(in the rows, 128 means zero)
Rotation paths and how fast each direction turns (degrees a step)
Each turn is a multiple of 5 degrees from 10 to 175, or 0.
Each row of a path follows its step; steps can be skipped.
Rotation 1:
step 2: [129 122 138 124 123 123 141 126 121 143 129 147 122 131 132 134 128 123
 143 129 134 138 125 136 120 134 133 133 144 122 125 139]
step 3: [124 127 121 124 147 132 131 119 137 131 126 116 132 127 133 148 127 131
 132 135 136 143 131 134 139 126 129 131 123 129 134 111]
step 5: [139 121 124 126 129 120 110 125 145 133 139 135 136 126 118 126 143 117
 137 129 129 139 132 138 130 129 138 127 134 125 133 136]
step 6: [119 123 142 134 128 131 130 112 138 126 131 119 137 121 150 130 125 132
 144 118 132 125 127 126 132 120 118 125 126 125 118 129]
step 7: [129 126 127 137 118 135 141 133 122 127 137 134 143 127 109 131 126 118
 131 131 139 124 138 114 145 135 131 135 127 128 131 125]
step 8: [135 119 131 114 125 119 122 119 126 130 129 128 132 138 129 142 125 118
 124 121 135 127 138 139 118 121 129 124 130 151 121 135]
step 9: [116 135 130 140 138 135 128 125 129 125 127 140 124 120 126 134 133 124
 139 127 121 148 131 126 130 127 117 136 112 132 115 138]
step 11: [116 127 120 121 134 126 128 124 134 130 119 139 139 132 131 135 126 131
 125 130 146 139 118 143 144 135 126 121 133 140 136 131]
step 12: [140 120 127 131 135 124 135 126 125 137 128 129 129 128 124 139 129 128
 149 125 108 122 125 130 138 116 120 124 113 127 137 132]
[128 123 127 126 124 131 134 129 124 129 126 124 127 130 132 131 125 122
 128 126 129 128 125 131 134 131 131 127 126 126 130 128]
80
[128 125 127 125 127 128 122 125 126 123 126 124 132 130 130 128 132 126
 132 128 127 128 128 121 129 128 128 130 133 123 131 129]
40
[129 129 128 125 129 131 129 126 122 128 126 130 121 128 128 132 128 130
 127 133 130 134 126 128 127 126 123 131 130 129 134 130]
45
[128 129 126 131 123 135 128 128 125 131 127 126 126 127 128 127 133 132
 130 129 126 127 129 127 133 123 131 130 130 132 124 123]
120
[126 122 127 128 131 128 122 133 126 130 127 129 126 131 130 128 126 130
 133 128 133 130 127 130 127 122 130 127 123 125 125 128]
120
[131 126 127 128 126 124 131 128 134 125 128 127 123 125 131 132 128 128
 130 132 127 130 127 121 130 128 124 128 124 126 123 123]
115
Rotation 2:
step 0: [118 134 129 116 129 125 112 140 129 110 127 132 137 121 124 131 120 120
 124 124 120 116 123 129 137 117 126 133 127 126 127 128]
step 1: [125 126 129 107 129 123 133 125 134 130 120 129 126 121 127 121 123 118
 120 118 125 125 118 138 127 127 124 114 126 141 142 132]
step 2: [118 135 118 128 133 109 122 128 122 133 119 135 135 130 116 133 120 135
 120 118 116 121 128 125 126 122 134 127 119 137 132 127]
step 3: [121 136 129 113 130 122 122 132 131 126 126 129 135 131 127 131 120 113
 125 114 120 120 129 133 131 123 118 125 124 107 135 130]
step 6: [119 137 127 129 133 114 128 138 137 136 123 138 126 124 127 134 122 124
 124 116 123 119 117 139 121 129 117 120 117 118 131 130]
step 7: [124 126 134 124 135 117 122 117 113 123 116 136 122 134 121 122 129 123
 122 107 128 125 129 122 134 132 123 122 125 121 136 127]
step 8: [117 136 122 128 125 122 124 135 127 113 117 141 125 122 129 127 122 119
 118 125 134 113 130 134 133 113 128 126 132 125 121 121]
step 10: [121 131 122 140 130 109 124 120 118 137 111 142 133 128 122 124 119 126
 122 115 131 124 128 127 129 134 129 123 124 127 126 121]
step 11: [124 134 128 124 137 132 120 133 123 121 123 139 132 127 120 121 125 117
 125 121 131 113 125 130 135 119 115 132 124 108 124 124]
[130 133 128 126 127 135 126 130 133 131 127 127 124 126 131 126 126 125
 130 130 128 122 127 131 125 127 126 129 124 124 131 126]
135
[127 133 129 124 127 126 123 126 131 123 129 129 124 130 128 123 132 130
 130 128 126 128 133 129 129 129 126 129 135 126 124 129]
90
[126 133 120 129 130 131 131 132 128 125 132 129 134 130 127 131 128 127
 125 129 128 127 130 127 127 122 126 132 129 125 124 128]
130
Rotation 3:
step 2: [123 116 136 130 131 137 120 140 135 139 122 119 140 127 132 128 134 134
 135 131 125 143 133 119 143 125 123 125 127 119 138 134]
step 3: [129 122 135 134 114 129 128 139 123 137 123 131 117 126 128 129 132 126
 112 133 118 142 132 130 122 138 131 126 143 137 123 140]
step 4: [125 119 121 132 134 132 132 121 123 132 126 132 126 122 146 132 127 121
 124 130 133 131 143 137 139 127 136 114 142 117 122 120]
step 5: [135 110 141 127 128 128 123 124 124 131 128 135 138 119 128 122 124 138
 144 136 124 125 122 136 130 129 131 115 130 122 126 145]
step 6: [125 131 120 122 128 127 137 122 124 142 131 116 129 123 117 123 149 128
 135 132 126 134 127 128 125 138 135 121 144 133 125 134]
step 7: [135 126 133 124 122 133 127 123 130 142 132 142 143 123 142 129 146 126
 124 131 136 133 143 120 132 129 129 127 122 123 133 127]
step 10: [130 123 137 119 129 127 119 140 120 142 119 123 136 125 146 120 124 136
 126 139 124 133 133 126 130 123 134 113 134 128 130 125]
step 11: [126 124 128 127 120 126 127 122 122 125 126 141 118 127 130 135 147 140
 123 134 121 123 126 132 126 127 133 117 147 126 118 140]
step 12: [133 119 119 124 123 125 133 109 124 131 139 129 141 113 128 121 132 114
 130 138 127 122 134 130 137 127 135 122 134 124 128 122]
[126 126 124 127 129 126 126 131 124 124 126 128 132 126 131 127 131 124
 131 127 131 128 130 126 133 130 130 135 128 124 124 126]
140
[129 128 128 128 131 129 124 130 129 127 126 126 128 127 131 128 121 131
 124 129 128 128 127 134 125 130 132 127 131 125 120 127]
60
[127 127 129 129 121 131 124 127 131 124 127 125 127 125 120 127 129 127
 128 127 126 126 127 124 129 130 126 127 131 130 122 130]
125
[128 130 134 125 129 125 126 130 120 127 126 130 128 133 126 123 127 124
 128 126 125 126 130 129 126 133 128 128 130 132 129 131]
145
Rotation 4:
step 0: [120 121 130 119 133 126 107 125 124 128 132 129 132 125 129 122 117 124
 137 118 131 126 115 124 126 139 135 127 111 137 132 130]
step 1: [123 122 135 125 120 139 115 129 129 121 124 119 125 117 119 114 124 140
 128 119 120 125 145 122 128 124 129 125 124 125 119 133]
step 2: [125 140 140 130 123 133 122 124 128 128 123 138 124 131 126 131 117 142
 127 122 135 143 136 128 119 128 118 137 135 125 136 142]
step 3: [139 146 118 132 124 125 129 119 121 117 117 126 122 132 115 130 136 136
 122 135 133 125 130 127 127 120 125 130 140 142 126 129]
step 4: [132 141 143 132 131 119 137 126 124 129 123 120 139 127 132 140 132 125
 134 133 130 125 112 122 140 122 114 134 128 132 128 123]
step 6: [124 115 132 120 127 128 124 123 130 134 145 126 142 115 137 134 124 125
 120 130 136 135 139 137 138 126 126 121 120 131 119 126]
step 9: [119 140 128 134 115 140 122 132 129 129 125 129 114 131 131 123 127 134
 146 131 123 123 124 118 127 114 119 131 134 130 128 121]
step 10: [133 141 121 134 133 125 125 135 119 132 131 117 123 134 134 137 118 141
 123 131 128 143 125 115 130 113 134 134 123 126 136 125]
step 11: [130 127 125 119 119 114 141 132 111 130 133 125 130 133 130 121 127 135
 123 137 121 128 136 123 142 130 122 138 128 143 127 127]
[130 127 130 123 126 130 127 129 125 133 128 127 132 127 125 129 133 126
 132 126 127 127 133 124 127 127 123 126 132 126 127 122]
140
[125 127 129 125 128 133 126 130 130 127 126 126 131 125 129 130 129 129
 135 127 125 125 121 126 130 124 133 128 128 126 126 131]
85
[125 124 129 126 133 124 126 131 120 125 133 129 126 127 129 127 131 128
 128 125 123 133 128 127 132 129 128 127 126 128 124 129]
65
[129 127 124 131 128 132 128 123 125 127 127 131 129 125 128 131 127 128
 125 130 124 128 128 118 130 131 126 134 130 127 128 131]
45
[133 130 131 127 130 131 130 128 125 125 121 126 128 133 129 127 125 132
 132 129 125 133 132 129 133 128 128 128 129 131 132 128]
45
